(in the rows, 100 means zero)
The rows of T fall into several groups, and each row is roughly a mix of its group's hidden directions.
T, 113 rows:
| 101 |  86 | 106 |  89 | 114 | 119 | 111 |  55 |  93 |  80 |  65 |
|  87 |  76 | 113 | 108 |  91 |  80 |  87 | 105 | 146 | 122 |  78 |
|  95 |  87 |  55 | 118 | 119 |  88 |  69 |  91 | 120 |  90 | 115 |
| 119 |  53 |  91 |  92 | 100 |  83 | 136 |  96 | 105 | 118 | 112 |
|  96 | 103 |  97 |  69 | 103 | 120 | 113 |  63 |  85 |  96 |  60 |
|  93 | 101 | 123 | 123 |  81 |  76 | 116 | 104 |  98 |  95 | 149 |
| 109 |  97 | 103 | 123 |  69 | 108 |  88 |  96 |  79 |  90 | 149 |
| 100 | 117 |  85 |  69 | 118 | 125 | 108 |  99 |  98 | 109 |  53 |
|  76 |  96 |  92 | 116 | 118 |  75 |  96 | 140 | 137 | 100 |  97 |
| 122 |  57 |  92 |  90 |  94 |  86 | 140 |  93 | 111 | 117 | 103 |
| 117 | 101 |  83 | 100 | 122 | 126 | 129 |  58 | 113 |  94 | 115 |
| 105 | 104 | 107 | 130 |  76 |  92 |  97 | 115 |  92 |  97 | 154 |
|  60 |  50 |  96 | 110 |  99 | 117 |  98 | 112 | 105 |  91 | 110 |
| 125 | 106 |  85 |  89 | 107 | 126 | 139 |  70 |  85 |  83 | 109 |
| 117 |  97 | 141 | 126 |  92 | 101 |  85 | 106 | 127 | 113 |  70 |
|  84 |  98 | 118 |  88 | 111 |  91 | 139 |  60 | 100 |  96 |  72 |
| 114 |  53 |  86 |  91 | 103 |  79 | 129 |  95 | 109 | 119 | 118 |
| 111 |  89 |  78 |  86 | 105 | 141 |  82 |  77 |  85 |  97 |  68 |
| 118 | 108 |  86 | 101 | 121 | 131 | 131 |  61 | 104 |  89 | 113 |
|  88 |  84 | 106 |  87 | 107 | 108 | 119 |  51 |  94 |  86 |  67 |
| 115 |  96 | 109 |  93 |  78 | 120 |  88 |  58 |  64 |  90 | 114 |
|  85 | 103 | 134 |  93 |  70 | 120 | 128 |  91 |  71 |  92 |  85 |
| 116 | 128 |  75 | 112 |  96 |  72 |  74 |  64 | 112 |  93 | 105 |
| 118 |  91 |  79 |  84 |  98 | 105 | 139 |  96 |  61 |  96 | 123 |
| 112 |  69 |  74 |  87 | 106 |  75 | 128 | 104 |  86 | 112 | 132 |
|  67 | 135 | 110 | 110 |  96 | 118 |  70 | 101 | 116 |  92 |  75 |
|  80 | 100 | 107 |  98 | 127 |  75 | 114 | 135 | 136 | 103 |  85 |
|  93 |  99 | 102 |  71 | 107 | 124 | 118 |  64 |  89 |  89 |  62 |
|  72 | 106 |  59 |  76 | 104 | 104 | 111 |  93 |  74 |  91 | 128 |
|  81 |  70 |  81 | 120 | 131 | 124 | 100 | 115 | 109 |  84 | 127 |
| 135 |  76 |  91 |  86 | 100 | 108 | 138 |  80 |  78 |  95 | 119 |
| 108 |  92 |  75 |  82 | 116 | 133 |  82 |  88 |  96 | 102 |  56 |
|  77 |  65 |  82 | 121 | 128 | 121 | 100 | 111 | 106 |  80 | 123 |
|  67 |  56 |  83 | 110 | 111 | 103 |  87 | 109 | 119 |  90 | 123 |
|  66 |  54 |  80 | 110 | 111 | 110 |  88 | 110 | 115 |  90 | 118 |
| 136 | 123 | 133 | 114 | 103 | 113 |  82 | 106 |  73 |  81 |  96 |
|  55 | 123 |  96 | 110 | 114 |  96 |  62 | 109 | 121 | 100 |  96 |
|  95 | 126 | 106 |  88 | 124 |  96 | 121 | 144 | 118 | 120 |  89 |
| 112 | 115 |  93 | 113 |  90 |  94 |  84 | 150 | 106 | 111 | 134 |
|  94 | 100 | 117 | 128 |  79 |  78 | 113 | 106 |  98 |  94 | 150 |
|  69 |  84 |  80 | 105 | 127 |  78 |  81 | 101 | 121 | 115 | 129 |
| 106 |  84 |  92 | 116 |  81 | 115 |  75 |  56 |  77 |  79 | 108 |
| 134 | 133 |  69 | 100 | 117 |  84 |  78 |  98 | 118 | 114 | 104 |
|  82 |  95 | 118 | 106 |  86 |  70 |  69 | 140 | 101 | 112 |  85 |
|  72 |  82 | 128 |  88 |  83 | 121 | 131 | 100 |  72 |  85 |  94 |
|  62 |  58 | 109 | 100 | 108 | 117 | 116 | 104 |  97 |  79 | 120 |
| 124 |  66 |  81 |  90 | 106 |  78 | 122 |  98 |  87 | 113 | 135 |
|  78 |  91 |  72 | 112 |  96 |  82 |  80 |  64 | 106 |  71 | 118 |
|  86 |  88 |  78 |  97 | 129 |  95 |  95 | 113 | 129 | 106 |  55 |
| 115 |  85 |  77 |  97 |  94 | 136 |  80 |  66 |  78 |  95 |  80 |
| 116 | 134 | 101 |  90 |  72 |  67 |  88 |  70 |  93 | 101 |  82 |
|  83 |  96 | 116 | 106 |  83 |  70 |  73 | 143 |  94 | 115 |  88 |
|  65 | 105 | 108 | 107 |  91 |  80 |  58 | 123 | 120 | 112 |  88 |
| 122 |  96 |  83 |  96 | 122 | 122 | 132 |  60 | 107 |  91 | 117 |
|  77 |  84 |  67 | 101 |  82 |  70 |  65 |  85 | 110 |  88 | 102 |
|  94 |  68 | 110 | 106 |  88 |  71 |  93 | 113 | 136 | 129 |  85 |
| 102 | 117 |  78 | 112 |  74 |  74 |  71 |  61 | 100 |  92 |  87 |
| 102 |  89 |  70 | 115 | 115 |  86 |  65 | 127 | 125 | 112 |  82 |
| 107 |  93 | 101 |  72 | 102 | 129 | 109 |  60 |  82 |  90 |  69 |
|  90 |  99 |  95 |  77 | 131 |  95 | 110 | 106 | 123 | 108 |  50 |
|  75 | 128 | 124 | 109 |  83 | 110 |  78 | 123 |  97 |  94 |  64 |
|  87 | 116 | 120 | 107 |  95 |  61 | 115 | 130 | 115 | 107 | 130 |
|  88 |  84 |  95 | 109 | 105 |  64 |  73 | 111 | 138 | 125 | 106 |
|  84 |  62 | 112 |  85 | 111 | 118 | 111 | 143 | 109 | 117 | 104 |
| 134 | 121 | 111 |  81 | 106 |  90 | 101 | 133 | 106 | 134 |  83 |
|  73 |  62 |  84 |  92 |  89 |  85 | 111 |  94 | 133 | 127 |  97 |
| 119 | 110 |  95 | 121 | 101 |  92 |  76 | 145 | 107 | 115 | 131 |
| 137 |  60 |  98 |  90 |  92 |  74 | 127 | 102 | 100 | 112 | 109 |
|  82 |  84 | 100 | 106 | 134 |  78 | 104 | 118 | 138 | 100 |  73 |
| 106 | 128 | 125 |  82 |  61 |  88 | 109 |  79 |  83 | 106 |  78 |
| 123 | 132 |  76 | 112 | 103 |  74 |  76 |  68 | 114 |  98 | 106 |
| 101 |  70 | 108 |  92 | 122 | 108 | 100 | 143 | 123 | 128 | 105 |
|  56 | 125 |  93 | 115 | 116 | 103 |  70 | 101 | 127 | 106 |  98 |
| 109 |  71 |  72 |  84 | 103 |  74 | 119 | 106 |  82 | 111 | 136 |
| 106 | 120 |  99 |  65 | 104 | 133 | 110 |  78 |  75 | 106 |  71 |
|  88 | 102 | 111 |  77 | 125 |  98 | 128 |  77 | 107 | 103 |  56 |
|  87 | 114 | 100 | 104 |  67 |  88 |  97 |  56 |  78 |  75 |  88 |
| 109 |  57 |  85 |  88 | 101 |  66 | 119 | 113 |  94 | 117 | 122 |
|  74 |  73 |  71 | 122 | 107 |  99 |  80 |  76 | 114 |  78 | 120 |
| 101 | 102 | 120 | 126 |  78 |  82 | 111 |  99 |  90 | 101 | 152 |
|  97 | 100 |  98 | 138 |  96 |  65 |  90 | 127 | 119 | 103 | 130 |
| 103 | 116 |  87 |  62 | 115 | 127 | 103 | 109 |  99 | 106 |  58 |
|  76 |  55 |  99 |  90 | 112 | 112 | 101 | 138 | 114 | 111 | 108 |
| 140 | 131 | 112 |  84 | 104 |  87 | 103 | 117 |  99 | 129 |  78 |
|  98 |  95 |  82 |  76 | 126 | 112 |  98 |  99 | 112 | 110 |  47 |
|  60 |  50 |  98 |  90 |  92 |  99 |  95 | 120 | 107 |  97 | 106 |
|  76 |  91 |  84 | 121 |  96 |  95 |  92 |  58 |  92 |  63 | 112 |
|  72 |  68 |  96 | 114 | 123 | 127 | 112 | 109 | 101 |  78 | 128 |
|  94 |  98 | 135 |  97 |  99 | 134 | 139 | 107 |  74 |  94 |  94 |
|  66 |  49 | 101 |  96 | 103 | 112 | 100 | 127 | 109 | 102 | 106 |
|  75 |  56 | 113 |  88 | 100 | 113 | 108 | 139 | 104 | 111 |  99 |
|  87 | 103 | 106 |  73 | 124 |  94 | 121 |  80 | 110 | 100 |  52 |
| 105 |  68 |  74 |  87 | 110 |  75 | 115 | 104 |  83 | 111 | 139 |
|  99 |  65 |  71 |  79 | 101 |  73 | 123 | 106 |  89 | 110 | 127 |
|  78 |  82 | 118 | 112 | 101 |  88 |  82 | 105 | 146 | 115 |  74 |
| 113 |  91 |  82 | 106 |  86 | 116 |  72 |  54 |  73 |  97 |  90 |
|  83 | 145 | 111 | 110 | 101 | 121 |  65 | 105 |  84 |  83 |  93 |
|  66 |  76 |  91 | 126 | 100 |  68 |  82 | 113 | 125 |  95 | 112 |
|  78 | 103 |  61 |  76 | 110 | 102 | 111 |  95 |  71 |  86 | 130 |
|  73 |  57 | 114 |  87 |  99 | 117 | 111 | 137 | 100 | 108 |  99 |
| 113 | 100 |  86 | 129 |  86 | 100 |  79 | 139 | 105 | 103 | 138 |
| 115 | 102 |  91 | 127 |  81 | 100 |  68 | 123 |  94 | 100 | 142 |
|  84 | 105 | 103 | 118 | 103 |  72 |  91 | 146 | 123 | 107 | 127 |
| 114 |  97 |  96 | 128 |  95 |  83 |  80 | 139 | 113 | 110 | 136 |
| 135 | 132 |  75 | 105 | 116 |  79 |  77 |  95 | 120 | 113 | 104 |
|  72 |  53 | 107 |  90 | 106 | 117 | 109 | 135 | 101 | 103 | 102 |
|  61 |  67 | 115 |  98 |  84 | 118 | 119 |  94 |  78 |  78 |  98 |
| 120 |  54 |  90 |  89 |  94 |  81 | 133 |  93 | 112 | 117 | 108 |
| 131 | 137 | 121 | 100 | 123 | 119 | 131 | 101 |  90 |  99 | 110 |
|  96 |  98 | 110 | 126 |  71 |  85 | 102 | 104 |  93 |  91 | 152 |
| 102 | 132 | 106 |  96 |  93 | 134 | 108 |  99 |  58 |  76 |  94 |
|  99 |  99 |  66 | 104 |  84 |  68 |  60 |  80 | 115 | 104 |  90 |
| 103 | 113 |  98 |  57 | 116 | 127 | 115 | 103 |  97 | 107 |  61 |
One row of each group comes first, with its name. Which group is each row after those in?
|  74 |  68 |  94 | 111 | 123 | 129 | 112 | 119 | 102 |  83 | 127 |	<107>
|  82 |  99 | 121 | 103 |  76 |  80 |  75 | 142 |  88 | 109 |  80 |	<110>
|  88 | 121 | 119 | 104 | 109 |  67 | 118 | 139 | 120 | 110 | 117 |	<76>

| 106 | 120 | 119 |  92 |  76 | 113 | 133 |  83 |  69 | 106 | 128 |	<76>
| 134 | 137 |  80 |  96 |  97 |  76 |  78 |  86 | 110 | 117 |  87 |	<107>
|  82 | 108 |  85 | 108 |  87 |  84 |  93 |  53 |  90 |  65 | 111 |	<107>
|  76 | 137 | 118 | 112 |  92 | 120 |  72 | 103 | 113 |  92 |  70 |	<110>
|  82 |  99 |  70 | 112 |  87 |  88 |  79 |  55 | 103 |  76 | 108 |	<107>
|  95 | 115 | 108 | 121 | 107 |  77 |  99 | 147 | 120 | 106 | 128 |	<76>
| 142 | 125 |  91 | 111 | 133 | 101 |  93 | 108 | 120 | 122 | 104 |	<107>
|  81 | 104 | 118 |  80 | 123 |  93 | 139 |  83 | 111 |  97 |  66 |	<76>
|  91 |  66 |  98 | 129 |  89 |  75 |  72 |  90 | 112 |  78 | 121 |	<76>
|  86 | 147 | 107 | 104 |  96 | 127 |  77 | 101 |  78 |  79 |  91 |	<110>
|  76 |  76 | 107 | 133 | 104 |  70 |  76 |  92 | 118 |  78 | 115 |	<76>
